Some points, one per row:
[  3  11 -29  -7 -29  -1 -17  30 -62 -44  17  29 -20  23  -5  34   7  -8]
[ 13  59  37 -22 -33 -39 -28  53 -10 -73 -21  -5  73  17  13  27  35 -23]
[ 24  37  51   5 -38 -45 -20  25  -4 -29  -7  -2  24   2 -21 -30  31  -1]
[-13  38   0 -21  29 -33  13  19 -38 -28  -9 -37 -21  -9  41 -50  47 -29]
[  1 -13 -12  16  43 -49 -10  26  15 -18  -7 -40  13 -15  17 -13  40  56]
[-11  -8 -18 -28  25 -20 -14  14  23   2  41 -22  56 -21  32   1  -8   8]
[-13   1   3 -21 -32  18   5 -21 -13 -35  -6  23  55  22   8 -28  -3  75]
[ 20  -5  90 -42  79  -2 -39  31  -6  21 -70  33  19  23  18 -17  20 -47]
[-19   5 -35  66  -7  37 -17  25  -6 -61  62  21  37   2   3  -4 -49  24]
[ 27   1 -86  13  24 -32  33 -37  24  53  44 -20 -37  46 -12  16 -64  12]
[ 32  33 -42  26 -57 -70   4 -44  17  18  -4   2  -5 -41   4  49  -1  44]
[ 30  27  16 -55  96 -22  -2 -17  -7  18 -58  31  16 -77  14  30  25  -4]
[-14  25  10  50 -29  -8  48 -47  12 -30 -29   8  38   5 -55  34 -18 -64]
[ 17  -4 -63  17   2  15  52  13   5  39  26  12  48 -20 -58  16  17  22]
[-30 -34  12   6   9  -4   9  -5 -36  42  -7 -35  -7  19 -37 -45 -25 -13]
[ 41  65  40  50  -8   7 -27  39 -21 -16  30 -55  80 -20 -12   5  10   0]
[  4  23  23  22 -43  35 -52 -61   8 -25  64  -7  35  -5 -47   8  17 -36]
[-31  42  20  10  23  13  24  54 -14   8  27 -15  28  21   5  28  33  21]
[-30  16 -42  -3 -96  -8  -1  27 -71 -16  39  -5  12 -14 -31  24  45 -60]
[-26  43  21 -78  49 -26  -9  27 -20  -5 -17  -3  -8 -22   7 -38  30  57]
[-16  58  12  57 -46  44   8  58 -26 -12  48  18  34 -14 -48  -9   4 -52]
[ 16 -75  50  13 -16 -46  -3  -2 -15  21  38  48 -56   1  36 -11 -25   7]
[-15  15  36 -16  18 -41 -23 -10 -33 -43 -39   6  39  32 -14  -2  29 -27]
[-105   35   61  -29  -38  -11   13   13  -23    9    0   17   85  -45
   39   46   60  -20]
[  -5  -24  -42  -58   53  -21  -28  -82   40   68  -29  -35 -108  -66
    0  -22  -16   14]
[ -3  25  16   2 -28  25  29  36 -40 -30 -23  71  10 -22  23 -34 -36 -39]
[-23 -54 -30   0 -52  15  25 -58   7  14 -22 -25 -29  40  12  -1  -3   2]
[-18 -18  28 -49  54 -63  -3 -60  39  57  -5  27  49  41  31   6  66   8]
[-32   3  -6  30 -29  -2  34  25  -2  12  27  50 -34  20  -5 -56 -29 -12]
[  12  -17  118  -18   89   32  -33  -11   41   29 -115  -24    8   20
   62  -64  -24  -27]
[ 13   4  27  19   8  84 -38  16 -10  27   0  24  45 -10 -21  -5 -24  37]
[-18  44   0  29 -51  58  63  41  -7  30  27 -16  42 -20 -20  18 -22 -26]
[ -2  34   4  12  -9  41  -3   3 -17 -21  32 -33  33   9  -6  27 -25  -6]
[  5   3 -56  -4 -49 -23 -12 -16  43 -17  41  -2 -27   1  24  17  -3  11]
[-10   4  58 -65  41 -22 -17 -14 -42 -18 -21 -36  -6 -49   7  19  11  30]
[  0 -10 -47   4 -40  10  -4  24 -12  50  28   4 -30  -3  13  71 -36 -31]
[ -40   67  -36    1   63 -127   17  -13   -9   27    9  -27    0   32
   28   31    7   52]
[ 31  19 -13 -29  29  -5   9   7 -14  33  -4 -25 -31  -2  -5  26  -5  29]
[-48 -16 -24  -3 -23   6  74  19   6   8  24 -64   7  -2 -14 -12 -15  40]
[ -7  36  33   7  20  -4  -8  18 -17 -43 -31  -4  52 -18  31 -54   7  14]
[  9   2  16 -41  83 -29  -9  -3   1  22 -68  -8  -4 -20   6  52  74  52]
[-20  70 -18 -15  57 -12 -21   5 -46  45 -40 -41  64  44  20 -16  93 -28]
[  8  10  41 -20   3  -1 -42  50 -26   1 -51  19  44  34  12  -6  11 -20]
[ -2   3  35 -16   1   6  24 -23 -48  -5  52  20  91 -24 -42  42 -15 -36]
[-35  -5  48   8 -38  80  15  20  -1 -28  15   0  27  37  27 -11 -61   3]
[  1 -16 -90  20 -60  48  38 -37 -15  -8  80 -45 -42  78 -31  28 -55 -20]
[-42   1 -36 -54   0  41 -23 -53  -6   7 -49 -68  25 -21 -14  66 -22  56]
[ 19 -20  -2 -18  -9  -9 -16   9  24  10 -19 -31 -15 -25  36  28  -2  32]
[-24  67 -44  -9   3  15  24  51 -45 -18  16 -32  47   9 -27  58  45  51]
[  3 -29 -37  -5  42   1  17  19 -11  29  13  12  -8  46  51  42 -72  68]
[ 15  45 -52  20 -62  36  91  37 -20 -26  61  45   0  42 -30 -19 -18 -57]
[ 10 -20  36  50  -3 -20 -37  12 -29 -29  21  30   2 -16 -26 -32 -83 -50]
[ 37  39  33 -23  74 -34 -64 -28  22 -13   1  17  45 -45  -2 -72   4   8]
[ 40 -15 -98 -22 -39   0  45 -66  35  13 -25 -16 -87 -20 -46  36 -39   4]
[-43 -19 -69 -14 -35  -4  90 -48  54  48  21  38 -31  54 -55  59 -46  -7]
[-43 -40 -11  79 -57  43  19   5  59 -24  58  32   5 -11  13  30 -61   5]
12 more points follow, each with its number after it:
[ 25  47  12 -17  43 -68 -18  -6 -16   7  -6  17  18   8 -34  45 -21  -8] 0
[-20   0  34  -7  41  16  19  -3  43 -27  -7   2  20  40  34 -45 -13  33] 1
[ 74   8  -6 -14 105 -61 -33  50 -64   2  -4 -40  40  26  -9 -36  39 -13] 2
[ -15  -35 -100  -44   17  -36  -31    1   20   35   -3  -32  -60  -16
  -43   74   49   73] 3
[-25   7  51 -39  -4  -2   9  69  -5  22  -8 -11 -17 -45 -12 -26 -20   3] 4
[ 21 -63  39  36  15  46   9  -9  10 -39 -31  61  18 -28 -16 -17 -28 -52] 5
[-36  -9  65 -35   3 -30  13 -10 -60  12  19 -11  62  22 -11  -5   1 -26] 6
[-13   7  43 -52   5  -7 -27  15  -6  -6 -12 -30  44 -11  -8 -37 -12  24] 7
[  5   2  37 -15  70  -7 -10 -14  50  73 -75  -8 -16   3  55  19  23 -31] 8
[ 30 -10 -47 -25  43   7  11  20 -11  31 -42  15 -23  58   2  16  43  13] 9
[  9 -69  65  -9 -72  57  35  58  30 -56 -40 -12 -57   0 -14 -36 -72 -32] 10
[-17 -32 -72 -60  26 -35 -25 -67  30  -1  -6 -31 -92  12   7   6  30  -2] 11
Which of these numbered points is nearest to each point below, looking only along the 3 directions in which the first points spread most? Its number follows each.
[ 31 -25  24 -68   9 -25 -53  22   1  19 -67 -13 -76  -5  -9 -38  42  -4] > 8
[-17  40  41  37 -27  -3  11  12  -8   5 -14 -11  53  13  18  33  25   7] > 6
[  1  26  -5  10  36 -78 -33  16  20  52   9  33  50 -33 -11   1  -1  28] > 0
[ 36 -25  13  11  93 -22 -11   4  11  37 -42  36   7 -17  63 -27  14  24] > 8
[ 11   0  50 -21  48 -47 -47  23 -26  52 -19 -57  60   9  13  27  54  30] > 2
[  46  -25  -62   -2  -13  -41   39  -25   24   41  -31   -9 -117   -7
   24  -10    8    9] > 11
[ 25  24  93 -15  66   3  42  14   5 -36 -20   2  65  10  22 -18   3  31] > 7
[  -4    0  -61  -16    2  -14   -3  -39   48   -6   16 -113  -40  -14
  -39   92   23   40] > 3
[-12   4  44  -5  63 -20 -32  21  22 -56 -48  13  50  -3   2   3  20  -7] > 7
[-33  30  55 -69  81 -12 -70  21 -60 -20 -38 -38  46 -47  28 -45  56  35] > 2
[ 13  46  85 -48  26   8 -28   2 -32 -57 -27  -2   2  40  11 -52 -23  39] > 7
[ -2  23  46 -22  51   2 -70  41  32 -38 -30 -20  54  16  75 -34   4 -34] > 7
[ 12 -29 -50   7  26 -19   4 -42  20  42 -52  -3  38 -10 -20  18  30  30] > 9
[ 53 -41 -56 -39 -60 -43  -3 -46   0  72 -24 -32 -57   4  38  23 -13  37] > 11
[  7 -16  46  26 -11   6 -24 -28 -29 -43 -13  34  21 -11 -26 -18 -52 -32] > 5
[  -6   35 -118    8   -4   21   59    2   54   56   27   14  -54  -16
  -17   59   29   24] > 3
[-21 -66  48  40 -48  46  -3  43  68 -62   2  23 -55 -43   3   6 -57  -1] > 10
[ -19  -47  -39   50  -14   15   81  -32   44   10   16   55 -119   32
  -22  -42  -83  -61] > 10
[ 31 -46 -11 -67  42  -5  23 -29 -50  31 -17  15 -22 -72  28  31   8  14] > 9
[-18  -2  67  53 -30  47  10  13  24 -25 -27   2  -9 -31 -16 -39 -63 -19] > 5
[  7  -3 -13 -24   9 -39 -36 -26 -39 -15  -3 -32  32 -23  -5  23  58   1] > 0
[ 18  -3  35 -54  87 -37 -47 -68  60  87 -74  11 -41  19  10  27  55  17] > 8
[-12  18 -26 -14  -2 -15 -46  25  -1 -35 -35   4   7  24  14   0 -29  -9] > 4
[ 30 -46 -59 -23 -18 -70  28 -52  65  25 -37   3 -66  76   5   0 -67 -27] > 11
[-11 -27  15 -86  62  22 -21 -46  51  29 -36 -17  -4  49  32 -10  22  44] > 8
[-33 -38 -42 -20  33  14   4 -74  80  34 -42 -35 -95   5 -62  80  27  -1] > 11
[ -9  11  66 -23   8 -33 -34 -31  16 -22   9   3  40  23   0   9  89  58] > 2
[ 15  -7 -25 -36  35  43   0 -22 -15  10  15 -42  54  39  33  14  13   3] > 0
[ 38   1  95  13  20   6 -10  44 -11 -30 -24  41  36  17  50 -54  43 -17] > 7
[ -6  33 115  39 105 -36 -29  50  16  -4 -70   1  84 -46  76 -19  54  23] > 2
[ -6 -36 -56 -57  33  16  24 -42  83  62  -3  15 -32  22   6   6 -30  -2] > 11
[ -3 -43  34 -52  91 -11  41 -48 -13  -4 -27  21  67  32  30   2  34 -44] > 7
[  0 -10  43   9 -35  70 -25   8  28 -23 -17 -11 -20  33   0 -18 -38 -14] > 5
[-29  32 -67 -43 -26 -74  40  -9  -1  40   7 -59  -9   5 -22  52   8   1] > 3
[-11   1 -94  12  38   6  43 -39  34   9  30  38  -6  33   5   3  46   2] > 9
[ 27 -33  27  16  44 -25 -61 -60   4  83 -65  14 -73 -11  50 -17   0 -33] > 8
[ 40 -77  -2 -18  75  43   9   4   6   2  -6  29 -12  40 -13 -50  13 -24] > 1
[-11  47  84 -48  49 -12 -97   9 -31  -7 -54  42 127  15 -21  -2  77  22] > 2
[ -21   35 -124    8  -93   -4   80  -52   -2  -39   29  -31 -127   14
  -29   -2  -13   50] > 3
[-13 -21  49  35  27  -7  19   0 -31 -42 -34 -62  48  13   6 -24 -44 -54] > 4
[-51  18 -38 -22 -28   1 -11 -75   4  92 -29 -57  53  23 -23 -26  -5  31] > 9
[  13   -3  -13  -25   64  -22  -41  -43   67   80  -34    1 -100   -8
  -10   11   52   31] > 11
[ 34 -37  25 -22  89 -24 -21 -10  38  17 -57   5  64 -24  31  -5 -18  18] > 8
[  2  24 -28  34  26  21  -4 -44 -24  44 -38   4 -15 -57  16  15 -33  33] > 9
[ 26 -39 -25  47 -86  19  57  -7  -1 -22   6  41 -88 -30 -38 -31 -74 -34] > 10
[-13 -35  40 -16  23 -10  -5 -20  22  28  -4  29  -2 -27  15 -21 -41  19] > 1
[-22 -13 -76  38 -51 -15  40 -27  70  15 -10 -27 -23  19  -3  37  23  27] > 3
[-14   2  -7 -40  64  -5  41  46  23  28  11 -32 -16  10  23 -15  63 -21] > 0
[ 40  43 -15 -11  18  31  11 -26 -14   4 -18  -8  53   2 -39 -28  44  29] > 0
[-40  18 -29 -33   3  21   9  35  -1 -23 -14 -44  34 -13  59  55  29 -42] > 0
[-25  -5 -26   0   4 -34 -20 -60  21  44  33  32  16  39  18  -4  29  40] > 9
[-11 -62 -56 -25  -8 -77  60 -58  54  55  26 -25 -55  12  -7   8 -15  25] > 11
[ -32  -22 -127   34  -77   -5   18  -37   -4   58   26  -35  -54  -18
    8   19  -16    9] > 3
[ 14   4  36 -25  42 -35 -34  -6 -21  16 -49  15  25 -24  18 -52 -11 -25] > 7
[  4 -75  36 -26 116   7   0 -53  61  41 -19  22  10  12 107  39 -22 -26] > 8
[  -4  -12  -35 -107   54  -37   -3  -27  -15   56   11   -5  -45   21
  -16   53   50   53] > 3
[-15  -5   0  24  13   9   7  24 -11   8  -3  20  22  -3  45   8 -26  32] > 4
[-15  27 -26   4  27 -10  42   8  20  14  70  -1   6  30 -40  -2  55  19] > 0
[  7  22 -75 -65  38 -40 -27 -44  33  27 -13 -23  -4  12  16  70  -7   6] > 3
[-30   8  43  66 -32  26 -29 -14 -92 -39 -21   6 -38  -2   2   3 -49 -91] > 5
[-41   3   7   8  37  15  -3  -3   4   8  17 -19  35  17 -22  23   0   6] > 0
[-37  -5   8   4  -6   3  20 -22 -21  28   0  -3   4 -43 -70  22  -4 -18] > 0
[ 11  -6  -4 -48  33  34 -29 -78  19   4   9   3 -45  12  31  50  30   6] > 9
[   9  -20   -2  -12   66    4  -46    2   34   25 -113   41    8   23
   64   40   34  -49] > 8
[ -2  45 -21 -21  31   1  -6  55  25 -28   3  -9  54 -16   0  52 -60  13] > 0
[ 10  -3  30  38  -7   5  -5  -2  -6  15  -4  65 -56 -46 -22 -60 -47 -39] > 5
[   9   64   27 -107   51   -6  -43   -6  -52    2   13  -27   72    8
  -71   10   42   11] > 2
